One hidden turn or mirror swaps the rows below in pairs. Which row is each named row swapped with?
The rows were stretched afterwards, more along some directions than others.
mavol: [ -9   8 -11  15  23 -13 -14 -21  10  15  -5 -29  37   0 -11  31  -2   5
 -17  31  15 -15 -10  16   7  24  10   4 -16  12]
vevu: [  0  -9  -3  -7  14   6  -1  12 -26  32   9  43  -4  28 -13   1  47 -13
  11  -4  21 -15  14  -4  -8 -21 -12 -15   7  -3]
pade: [ 49   1  -9   2  20  18 -34 -49  -1  29  -4  -2   7   4  -6   7  -1 -41
 -31 -22 -20   8  11  57  15  31 -12 -29  -8   4]
lokon: [ 10 -11  -5   7   3  -2   0  -4  10  19  -8 -20 -15 -24  17   3   5  24
  -4 -35 -19  -6   2  -2   1  68 -14 -33   6  -4]
zaz: [ 12  15   6  18 -10 -22   5  12   9  29  -5   0 -29  12  -9  13  -6  63
   8  -9 -15 -10 -18 -48   9  13  24 -17   0  18]
bom: [ 18   3  29  -2 -10 -14  23  12  -9 -16 -46  34 -14   1 -32  27 -19  34
  -7   7  19  11   4  20  -5  13  36  14   9  -8]
fef: [  2 -13   4   3  18 -24  -4 -67 -18   9 -26   0   0  -9 -20   8 -33 -13
 -10  17 -45 -41   7  27  10 -10  -1  -9 -17  -9]
tiko: [ 18   1  33  18  -2 -16   3 -12 -22   6 -17  11 -15   0 -37  18 -25  30
  11   1   2 -17   6 -12  31 -23  56  16 -27   3]
vage: [ -5   5 -10 -24   7 -11  -2  13  -9  19   7  24  11  15 -22 -21  19  14
 -13  -7  28   8  -8 -31 -28  11  -4  19  21 -24]
misu: [  1   6  -6   3   7   8  -3  24 -22  32   1  43   6  23  -1   5  37  -8
  -3  -8   9 -22  32 -10  -8  -6 -14 -12   5   5]
kan: [-38   7  -4  -3   2 -27   7   1   2   7 -29 -26  -3 -22   8  15 -14  38
 -14   7   0 -26 -11 -12 -10  37  25   4  14  -9]
Nav: [-17   5  -6   1   2 -18   8   4  18   2 -21 -39 -19 -20  18  10  -1  44
  -5 -18 -10 -15 -11 -17   0  60  -2 -17  16  -2]
zer: [-35 -10 -19   3 -24 -18 -23  37 -33 -21  -1  47  40 -17 -19 -20  12   6
 -24  36   2  11  13 -12 -34 -10  11  54  -9 -11]
Rezi: [ 19   8   0   1   6  -2  15  11 -24  29 -12  61 -16  19 -21   1  13  -2
   5  -9   3 -21  30   5   1 -21  -1  -5   5   2]
badir: [ -9  -4 -12   6  10  13  -5  22 -30  26  -3  37  11  21  -8   2  41 -16
  -2   0  21 -19  26 -13 -10  -8 -18 -11  -6  -4]
Keto: [ -9 -17  14  25 -11 -23  26  15 -11 -25 -10  37   7  18 -32  47  12  26
   3  -5   2  50  -9 -33  10 -17  16 -22  -3   1]
rozop: [  2  -9  26   4 -11   6  -3 -10  -4 -14 -37 -38   0 -25   5  28  -4  21
   3  -4  -2 -20  -2  24  23  46  30  14 -13  27]
Nimip: [ 17  -7  27  27  -5 -10   4   2 -25 -13 -15  22 -14  11 -36  27  -7  28
   5  -3  11  11   2 -12  31 -24  52  -2 -30   6]
papud: [ -3  -5   3   2   1 -14  20  -4  18  -8 -10  23  25   9  -4  46  20   5
 -17  -2  -9  36 -20 -11 -20  21 -21 -39  22   8]
fas: [ 29 -39  31  -2   1  -1  28  -8   2 -39 -17 -13 -24 -10 -11  22   1  23
  23 -21  14  19   0   3  16  21  -9 -21  -9   7]
gama: [ 41  29  17   1  20   3 -20 -27  -5  66  -1  -7  -8   1 -10  -6 -15  26
   4  23  -1 -46  10  12  15  -5  33  -2 -16  24]
pabal: [-18  -8  11  32   6  -9  30 -28   0 -42  -7  -6  29   5 -10  28  -6  24
   4 -14   2  11  10 -12  17  11  32 -20 -24  -1]
zet: [ 13  -9  30  26  -6 -21  15   1 -17 -15 -13  20 -23  13 -39  34  -7  36
   9 -10   5  12  -1 -19  34 -19  42  -2 -18   2]
Rul: [ -6  -7  23  14 -13   8   2 -15   5 -28 -25 -30  18 -24   3  32   1  19
  13  -8  -8 -15   6  17  23  31  31   8 -19  23]
mepe: [ 22   7  -3 -34  23  -9  -5 -27  -9  33 -15  -1 -34  29 -26 -15   5  10
 -15 -36  20  -8 -16 -16  -4  30  -5   2  31 -31]
kep: [ 20  19  24   1  -7 -11  25   5  -8  -6 -49  38  -4  -5 -35  19 -23  35
 -12   7   8   5  16  24  -1  20  37  24  11  -9]
tavun: [-33  -1 -24  -7 -21  -4 -18  44 -24  -4   0  35  28   6 -25 -10  19  24
 -21  17  12  24   5 -34 -23   7  -6  37   5 -15]
furin: [-10  -2 -14 -32   8 -17   5  -4  -9  23   3  31  -6  29 -33 -11  16   8
  -7  -9  23  -1 -16 -34 -32   2 -16  13  26 -31]
fofo: [ 28   4 -17 -11  19   6 -37 -52 -29  29 -17   1  -2  32 -22   9 -10 -40
 -37  -1   4  14  -4  46  22  -2  17 -16  -4   5]
kavo: [ 19  -5 -43  -7   4   3 -19  41 -14  29   1   1 -56  14  13  -2  10  31
 -25 -10  24  28  -8  10  11  28   0 -30   4  12]
Lim: [ 52   1 -11   2  20   5 -34 -45   1  27 -11  -6   1  23   8   8  -6 -42
 -31 -33 -19  11   7  43  16  24 -16 -36   2   0]
fabod: [-42  10 -12 -10  13 -21  23 -51  -6 -18  -9 -13  27 -20 -17  15 -30  15
 -25  28  -8 -12  -2   5   0  13  19  15  -4   5]
visil: [ 24 -39  14  -1   1   2  35 -27  16 -23  14   8  -6 -14  -5  11 -12   8
  33 -20 -16  17  12 -11  10 -14 -39 -40 -21  13]
piduv: [ 11  -6   3   5  12  -9  10   6 -29  24 -15  55  10   0 -14  -3  23  -6
   2   1   0 -26  34  18 -13  -3   3  -9 -10  -7]
Zilus: [ 27  31   4  -4  12  11 -28 -24  -6  72   8  -4  -4   2   0  -7  -4  18
  -1  34   6 -40  -2  21   7 -12  30  -6  -5  27]
Rusi: [ 42  25  19   2  19  -5 -17 -25  -3  63  -3   4 -15   4 -10  -5 -22  22
  12  24   4 -42   6  17  17 -24  30   4 -13  21]
ripel: [ -5  -5   0 -10   7  -9   7 -29  24  -3 -18  -2  31  -5  -4  45  14 -16
 -15   0 -20  24 -21  13 -20  29 -35 -34  27   7]
vesab: [ 44   0 -10  13  20  10 -12 -48   8   9   2  -5   2   3   2   3  -7 -22
 -15 -40 -30  16  17  21  19  36 -23 -38  -4  -1]
Denup: [ 14  -1  17 -21   3  -2   0 -37  28  11 -28 -27  18 -25  10  34  -6 -13
  -5  -2 -22 -21 -16  31 -11  49 -27 -13  23  18]
Noga: [ 42  21  23   5  15  -1 -19 -23  -8  59 -15   3  -8  12  -9 -10 -23  19
   8  13   6 -44  11  10  13 -25  36   3 -13  14]
veb: [-24  -3  -7   7   0 -21   4   7   9   4 -27 -32 -17 -23  12  13  -4  42
  -5 -14  -2 -15 -12 -17  -5  53  11  -8  13 -11]
Sofe: [-31  -6 -18 -17 -20  -8 -26  35 -25  -9  -2  27  30  -4 -15 -23  20  16
 -26  29  25  12   3 -13 -36  14   2  44   6 -18]
fep: [ -7   2 -11   2  19  -5 -15 -19   8  18   5 -16  28  13 -19  26   4   4
 -16  24  27 -11 -17  23   5  -1  11   5  -6  11]
Ladoz: [ 18  -7 -37 -10   7  10 -25  31 -23  35 -10   0 -69  22  -1  -5   5  24
 -22  -7  27  22  -9   7  17  20  -1 -22   0   3]
Gudi: [ 23   5 -16  -9  14   4 -48 -45 -27  24 -18  -1   7  27 -11  13  -6 -49
 -44   6  -3  11  -1  48  16  -2  15 -11  -1   4]
divin: [-13   9 -14   0 -10 -20 -46   9 -27  32 -22  -7 -24  33  -4  13  18  19
 -14  12   3  -3 -27 -18  10 -10  35   0   4  14]
momi: [ -2   2  -2  -2  -3 -14 -46   0 -35  24 -29 -24 -31  36  -6  16  14  13
 -14   6  11   2 -25 -11  22  -1  34   1   3  16]
Lik: [ 24 -41  19  -3  -2  -4  28  -1   3 -33 -15  -2 -19  -4  -4  12   3  22
  36 -22  10  26   4  -8  12  -4 -24 -29 -15   0]
lak: [-28  -2  -8 -14  16 -21  23 -62   0 -19 -13   6  35 -18 -18   7 -43 -10
 -15  23 -14 -10  13  18  -1 -16   1  12 -11   3]
lisum: [-41   1 -18 -19  17 -14  18 -52  -6 -14 -15  -7  24 -20 -10   7 -33  -1
 -23  25  -8 -12   5  10  -5  -3  13  13  -5  -5]
kib: [-29  -7 -21  -6 -30 -11 -19  42 -30  -3 -13  50  17 -22 -23 -18   0  19
 -21  41   1   8  17   2 -28   4   5  54 -10  -6]
Nema: [-39   4 -13 -10  20 -19  22 -51  -8 -17 -19   3  37 -15 -17   5 -36  -1
 -22  25  -8 -11   7  11  -6 -10  15  16 -13  -7]
dutuk: [-22 -13 -10   1 -22 -24 -19  42 -32 -17   1  48  22 -22 -23 -19   8  12
 -28  37  -5   3  16   1 -27   4   1  46  -7  -5]
kaba: [ 41  -4 -18  -3  24  10 -38 -59 -10  21  -7 -11   8  10  -2   3  -9 -44
 -30 -18 -18  13  11  49  23  16  -3 -30 -10   1]
muk: [ 15   0  24 -26  -3   1   6 -36  26  15 -30 -29  13 -25   5  29  -5   7
  -1   5 -16 -17 -19  31 -10  57 -22 -17  24  20]
vitin: [  2  -3  -6   1  12 -23 -11 -68 -13  17 -27  -8   0 -20 -20   1 -36  -7
  -6  29 -36 -45  11  46   7  -7   0   1 -20  -1]
gasi: [-46  13 -19  -9  12 -28   1 -25   5   0 -28 -28  23 -20   5  17 -22  15
 -25  19  -3 -22  -7   7 -16  25  17  10  13  -7]
Folig: [ 15  14  11   0  -4  -2  24   8 -24  15 -29  65   0  -6 -26   2 -18  15
 -11   4  -6 -10  41  15 -10  -1  21   9   1  -7]
kasek: [  2   0 -46   7  10   0 -15  27  -2  33  19  10 -15  12  22   3  12  14
 -23  14  20  29  -4  14  -6   6  -4 -43  -2  19]
Fitod: [ 24 -40  27  -6   6 -11  33  -5   6 -30 -15  -3 -31 -16 -13  15   3  23
  32  -9  11  13  -5  10  12  12 -18 -20 -11   3]
kuf: [ -1   0   5 -14   1 -11  13 -25  27   6 -22  -5  24 -13   5  45   5   2
  -7   7 -20   9 -24  13 -14  32 -33 -31  25  16]
tur: [ 39  13  30   9   5  -3 -13 -29 -14  31 -12   6  -8   2 -29   7 -24  15
   6   6  -2 -34   9  14  28 -28  49  15 -25  11]
kugu: [ -3  -9   4  -5   1  -9  13 -29  24 -14 -18 -11  31 -11   1  55   5  -8
 -13  -3 -21  23 -22   5 -15  40 -23 -33  23  13]
tis: [ 32   8 -12 -29  19  -2  -7 -17  -2  32 -14 -14 -54  30 -16 -14   0  12
 -11 -46  18  -5 -16 -10   8  35  -6  -5  27 -23]
Bola: [ 21  13   5   6  -5  -4  15  14 -13  13 -26  63   1   2 -27   1 -19  15
  -8   6   4  -6  36  30 -12  -3  28  21   3 -14]
nepeb: [ 24   1 -35  -6   5  -2 -23  32 -18  31 -14  -4 -66  30   7  -5   6  27
 -26 -15  25  24 -15   4  14  25  -3 -21  11   6]

Swapped with kan: tiko
Swapped with fep: vitin
Swapped with fef: mavol
Swapped with Zilus: lak

